In the rows, zero is written as 128.
One turn or mirror swaps these rows in pairs. Which row does each one swap with?
The rows were stretched afterwards, more along some directions than others.
z283: [133 123 150 165 150 164 136 115 129 154  99 107  99 107 132 152 134 103
 167 151 103 119 147  94 117 159 154 133 135]
z436: [112  93 155 150 138 165 132 156 123 129  84 137 135 108 114 171 130 126
 148 126 124 125 124 121 104 146 157 131  92]
z831: [107 121 148 142 161 122 148 130 106 118 101 173 139 121 102 147 145 117
  97 140 141 137  77 176 143  96 159 128  92]
z677: [126 124 132 153 127 127 142 160 111 146 139 138 144 110 122 161 165 111
 171 115 129 133 152 117 104 144 132 129  96]
z970: [140 132 161 199 145 154 151  94 122 152 126 114 149 121  96 135 143 119
 140 137 131 119 111  96 119 148 165 164 101]
z503: [118 130 144 171 128 105 152 144 125 154 141 106 131 103 134 166 147 100
 147 124 128 147 141 129 120 152 130 152 106]
z175: [112 128 101 116 148 130 153 118  92 162  95 126  97 122 122 122 117 121
 128 139 127 138 115 132 141 126 157  95 115]
z102: [157 133 102 142 142 175 121 113 104 136  93 138 136  90 127 136 135 122
 135 161 122 102 146 120  73 117 155 115 126]
z415: [ 98 122 137 167 139 106 154 152 113 149 127 123 128  97 132 186 132 101
 143 115 131 150 144 134 121 152 138 133  99]
z335: [107 122 140 149 120 105 150 175 122 146 137 123 152 102 122 164 147 116
 143 102 153 131 129 132 122 136 144 138  87]
z991: [136 121 160 204 148 152 144  93 110 153 121 130 156 116 104 134 149 129
 134 136 123 120 106  99 112 151 167 155 100]
z75: [107 137 101 117 158 116 157 120  87 151  92 131 100 115 122 135 133 126
 118 144 116 149  99 137 143 101 135  98 122]
z403: [115  85 147 144 143 144 137 133 114 128  75 126 127 121 128 175 118 110
 140 154 156 139 115 142 131 124 143 118 142]
z722: [129 139 123 156 146 110 121 130 102 136  68 134 138  91 134 162 151 145
 120 153 112 124 111 117 123  98 124 133 145]
z293: [121 126 107 144 147 174 143  98 110 146  75  93  90 139 151 180 125  96
 157 162 114 136 156 111 131 138 142 105 130]
z708: [135 112 142 149 146 149 150 145 110 146  76 140 119 128 121 172 160 111
 162 159 143 122 117 160 132 137 156 103 103]
z690: [111 150  98 124 150 117 159 109  91 159 101 136 113 116 120 137 129 123
 109 143 127 137 101 140 141 101 137 103 115]
z182: [111 118 145 146 164 142 136 128 101 113  92 179 141 121 104 157 132 121
 102 143 135 127  94 164 132  87 163 123  99]
z581: [111 109 136 148 131 109 147 165 113 145 132 124 137  94 125 160 131 110
 143 106 126 134 143 112 110 148 139 136 106]
z847: [125  99 118 133 146 143 137 137 115 133  68 132 115 120 136 149 134 139
 154 117 134 130  95 119 111 133 143  98 120]
z328: [122 114 132 218 163 156 155 104 126 118  84 136 124 101 155 145 107 109
 133 149 130 148  92 159 109 121 185 146 105]
z214: [132 102 142 173 168 152 126 112  85 119  57 160 128 120 124 126 133 144
 129 187 124 125  88 100 118  92 167 104 127]
z732: [ 97 131 137 151 158 144 145 120 112 142  86 136 127 143 124 144 128 107
 143 138 120 117 121 144 148 132 180 116 105]
z983: [133 129 160 199 147 157 158  88 125 145 130 115 134 123 118 137 127 104
 132 151 125 125 119 111 127 161 168 163 101]
z165: [108 100 133 148 173 156 130 141 106 137  75 130 102 128 135 183 138 121
 151 136 120 134 113 146 123 113 140  93 139]
z704: [146 122 109 121 142 158 140 104 106 162  66 119 113 114 108 151 150 133
 130 178 126  94  99 122 135  98 129 123 132]
z27: [113 116 145 177 149 126 144  91 117 173  62 102 133 126 120 170 164 121
 105 159 113 133  79 137 159 126 145 150 115]
z586: [139 115 155 193 148 150 154  98 111 165 125 121 149 118  95 152 149 111
 133 132 135 115 105 105 126 151 150 168 116]
z923: [115 139 129 154 125 108 148 139 127 165 139 108 135 110 127 177 147  95
 131 133 136 137 144 148 129 140 127 149 100]
z803: [ 94 105 132 117 159 132 142 173 117 117  67 140 106 110 105 168 106 113
 137 129 132 142  94 140 129  98 140 118 100]
z876: [133  98 144 147 139 180 144 106 119 135  85 128 105 113 124 153  97 118
 149 140 125 124 108 123 113 159 182 125 117]
z58: [117 125 143 179 139 154 148  96 133 126  79 129 129 138 136 176 118 103
 121 154 129 132 117 130 131 138 163 130 110]
z116: [140 107 138 151 161 144 132 108 122 134  63 125 116 106 119 161 121 127
 122 178 121 117  79 142 122 103 160 135 129]
z526: [106 125 101 109 158 114 158 137  75 152  89 145 114 110 116 134 131 132
 117 142 120 135 104 110 138  99 139  97 129]
z905: [137 129 153 203 140 144 155  93 121 153 136 103 140 118 106 126 150 110
 129 140 140 138 110 108 117 157 165 169 102]
z559: [106 121 144 152 168 148 143 122 105 125  95 173 132 125 105 152 131 116
 106 155 127 126 103 168 142  97 163 124  95]
z608: [123 125  98 118 148 141 153 113  74 167  91 131 117 118 119 130 148 126
 129 155 146 137 103 123 139 103 137  93 125]
z806: [148 100 137 142 139 145 141 135 119 150  72 114 107 122 142 161 152 105
 153 198 143 133 121 138 133 118 145 134 142]
z900: [109 117 136 135 124 121 135 160 121 156 133 119 132 105 122 164 146 104
 148 116 154 132 143 138 125 143 125 140 104]
z188: [115 106 133 157 124 104 145 151 104 165 131 111 136  96 127 178 167 120
 152 106 142 131 146 126 127 153 131 125 103]
z435: [124 130 112 105 150 122 148 142  79 164 100 142 107 116  99 129 155 138
 136 142 126 125 108 123 134  92 119 102 131]
z986: [108 130  96 125 157 126 170 121  78 164  96 128  95 112 122 136 143 132
 141 150 140 141 111 131 150 105 148  95 127]
z220: [106 148 146 142 135 142 138 127 142 136 106 130 139 154 105 161 133 110
 141 136 135 109 136 152 133 124 139 124 110]
z172: [138  99 146 169 135 137 134 118  82 136  68 131 139 103 125 139 139 124
 130 156 128 146  94  66 100 124 158 133 129]
z812: [127 111 146 165 127 154 139 117 131 116  90 149 145 138 134 169 137 110
 151 152 139 117 113 150 123 121 160 130 103]
z439: [ 96 125 132 151 154 150 136 121 105 123  93 130  92 114 127 167 113 133
 148 123 104 119 135  92 122 134 138 110 120]
z655: [100 117 149 139 170 134 140 113 103 118  90 169 128 133 111 151 127 120
  96 149 121 127  82 165 153 104 161 119  99]
z291: [130 123 158 155 133  98 135 128 133 145 110 101 110 105 104 153 173 130
 142 146 120 119 103 125 142 111 117 139 131]
z387: [113 116 129 149 168 133 129 122 101 135  69 145 114 143 129 191 145 119
 123 179 139 117 103 131 159 104 130 104 133]
z61: [130 105 161 154 152 153 148 109  99 133  76 133 115 122 118 176 139 116
 157 188 100 119 112 127 147 116 162 108 111]
z969: [110 130 103 162 152 155 141 144  98 153 103 125 122  98 140 161 126 117
 132 104 135 107 151 124  99 140 146 121 119]
z300: [ 94 122 133 151 135 109 147 172 116 150 129 125 128 113 126 168 138 105
 151  99 157 143 135 135 126 157 142 135  94]
z920: [109 130 120 147 137 102 148 169 105 161 127 133 137 110 139 186 157 111
 137 121 151 133 139 140 124 136 120 129 110]
z835: [100 133  98 124 156 121 154 108  80 158  83 121  91 129 132 134 110 120
 113 146 133 148 109 131 154 125 152  92 116]
z428: [124 125 108 203 144 173 151 113 128 119  90 100 124 118 149 151  97 125
 173 120 125 160 127 140  95 138 173 122 116]
z380: [140  97 108 129 150 168 129 102  99 139  65 117 112  87 126 132 115 127
 145 156 127 126 117  84 104 141 156 110 145]
z203: [113 119  92 120 154 127 149 130  60 164  80 136 106 111 124 133 139 129
 116 144 147 145 102 123 134 111 148  89 127]
z40: [108 132  84 119 147 123 146 139  75 155  95 129 115 108 124 132 142 138
 109 141 147 137 111 115 131  89 141  96 124]
z398: [100 129 130 148 136 105 155 156 110 150 120 127 125 111 142 179 126 101
 135 120 148 144 134 146 133 153 140 133  96]
z611: [125 123 162 127 151 124 142 130 127 128  80 131 101 113 127 163 110 117
 154 147 111 108 105 137 139 114 139 124 129]
z195: [107 125 106 130 162 116 155 106  74 167  82 121  96 105 115 138 127 128
 116 153 114 148 103 116 142 114 145  97 130]
z609: [138 116 112 167 137 162 161 117 110 132 101 115 119 107 136 166 171 120
 166 153 131 153 109 136 102 118 155 119 122]
z671: [119 113 116 162 152 154 118 129 101 136  83 126  97 126 136 138 142 136
 158 132 143 137 124 112  96 146 157 113 136]
z221: [111 111 138 139 170 149 144 109  98 121  89 182 131 125  99 145 123 112
 107 144 127 123  86 158 144 101 170 124 107]

z708 pairs with z671
z283 pairs with z165
z61 pairs with z439
z920 pairs with z175
z214 pairs with z436
z387 pairs with z876
z428 pairs with z722
z435 pairs with z677

